(in the rows, 128 means zero)
A single turn carries every row of the set below to another of its rows. Some are shown first; where does it send the rows asked next?
sokud: [135 101 116 115 115 146  81 108 142 130 124 145 125  89]
taz: [126 102 124 109 113 135  83 122 135 119 100 151 134  86]
fekop: [129 122 124 110 115  94  98 129 152 152  95 133 138 111]
Voz: [118 131 118 109 108 106  85 128 128 140  86 146 149  95]
saf: [125 140 123 148 132 126 113 103 126 149  99 122 137 110]
fotur: [131 108 123 106 101 134  75 117 135 134  99 156 134  85]
kisiz: [136 140 122 139 141 147 101 105 139 135 116 148 151 113]
Mil: [136 122 109 125 110 114  97 112 140 152 113 157 173 103]
tipat: [137 104 112 122 118 148  93 100 149 133 123 133 119  98]
zibi: [145 132 135 121 129 141  86 103 133 171 121 135 139 112]
vefar: [125 142 120 148 122 123 105  99 119 156  98 124 136 111]
pem: [134 115 112 129 128 118 105 121 143 138 116 151 175 103]
dipan: [126 118 125 113 126  97 102 133 151 143  96 130 138 111]
bupat: [129 144 125 147 128 123 110  99 125 156 101 123 138 111]
Burab: [126 108 110 134 126 109 100 121 127 142 103 145 174 107]
kop: [127 137 109 143 132 140 106  95 133 133 107 121 124 105]
sunev: [127 130 132 110 127 111 102 137 142 137  99 140 155  91]
Viris: [126 111 106 133 118 107  95 119 124 146 100 149 172 107]
lasi: [126 140 104 141 120 137  97  89 127 141 103 122 122 104]
Konoz: [122 138 119 149 127 123 109 101 118 147  95 121 134 112]
gemes: [136 103 116 114 110 144  79 106 141 134 124 147 125  89]
zus: [134 120 135 129 154 146  96 115 130 140 117 128 137 112]
fodib: [140 111 133 104 106 134  85 120 145 139 109 156 138  83]
remu: [124 110 100 132 126 116  98 121 131 126 104 150 170 106]
verim: [133 106 137 117 128 113  91 126 136 150 107 119 117 116]
gok: [120 115 118 113 122  96  97 132 145 138  87 131 135 111]
guva: [135 103 105 124 116 147  88  98 145 130 118 133 116  99]
Vamez: [128 127 117 126 115 136  68  97 112 161 104 137 129 115]
fimo: [131 107 132 117 117 110  82 122 130 154 103 123 114 119]
baf: [133 100 115 116 112 146  79 108 140 129 122 146 125  90]
lugu: [123 134 110 142 138 146  90 104 125 121 102 148 145 117]
suz: [139 146 119 135 123 142  89  95 135 151 114 154 150 115]
gulo: [122 120 117 111 112  95  91 127 144 148  88 133 135 113]
bep: [129 103 131 120 123 112  85 125 130 146 102 120 115 119]
Litek: [124 115  96 128 109 111  88 110 127 140 103 155 168 106]
Bog: [126 141 106 137 119 140  80  94 122 139 101 153 145 117]
zemo: [118 115 116 134 140 140  78 108 112 132  99 129 129 116]
gub: [136 106 134 108 119 137  90 126 144 125 108 151 138  84]
Dovam: [141 109 112 122 112 146  89  96 151 139 123 135 118  98]
koze: [136 109 137 116 120 112  87 123 135 158 108 122 117 117]
kegop: [137 102 118 115 113 146  82 107 143 134 125 144 127  88]
mefuv: [130 137 129 107 113 107  93 130 139 151  98 144 153  92]
lokis: [131 115 111 132 117 108  97 118 129 154 105 148 174 105]
Zinot: [134 144 112 138 119 136 102  88 135 150 110 124 125 104]
Luzas: [135 142 114 142 131 140 109  95 139 144 114 121 126 104]
Fad: [131 113 114 132 125 109 103 122 132 148 108 147 175 105]
pego: [136 106 106 122 109 145  86  95 145 136 120 135 116 100]
Nilak: [115 125 122 112 125 108  94 136 132 127  88 140 148  93]

gub moves to fodib
kop moves to Luzas
remu moves to pem
Now find these:
sunev moves to mefuv
guva moves to tipat
gok moves to dipan
suz moves to Bog
zibi moves to Vamez
kegop moves to gemes
bep moves to verim
bupat moves to vefar
Burab moves to Fad

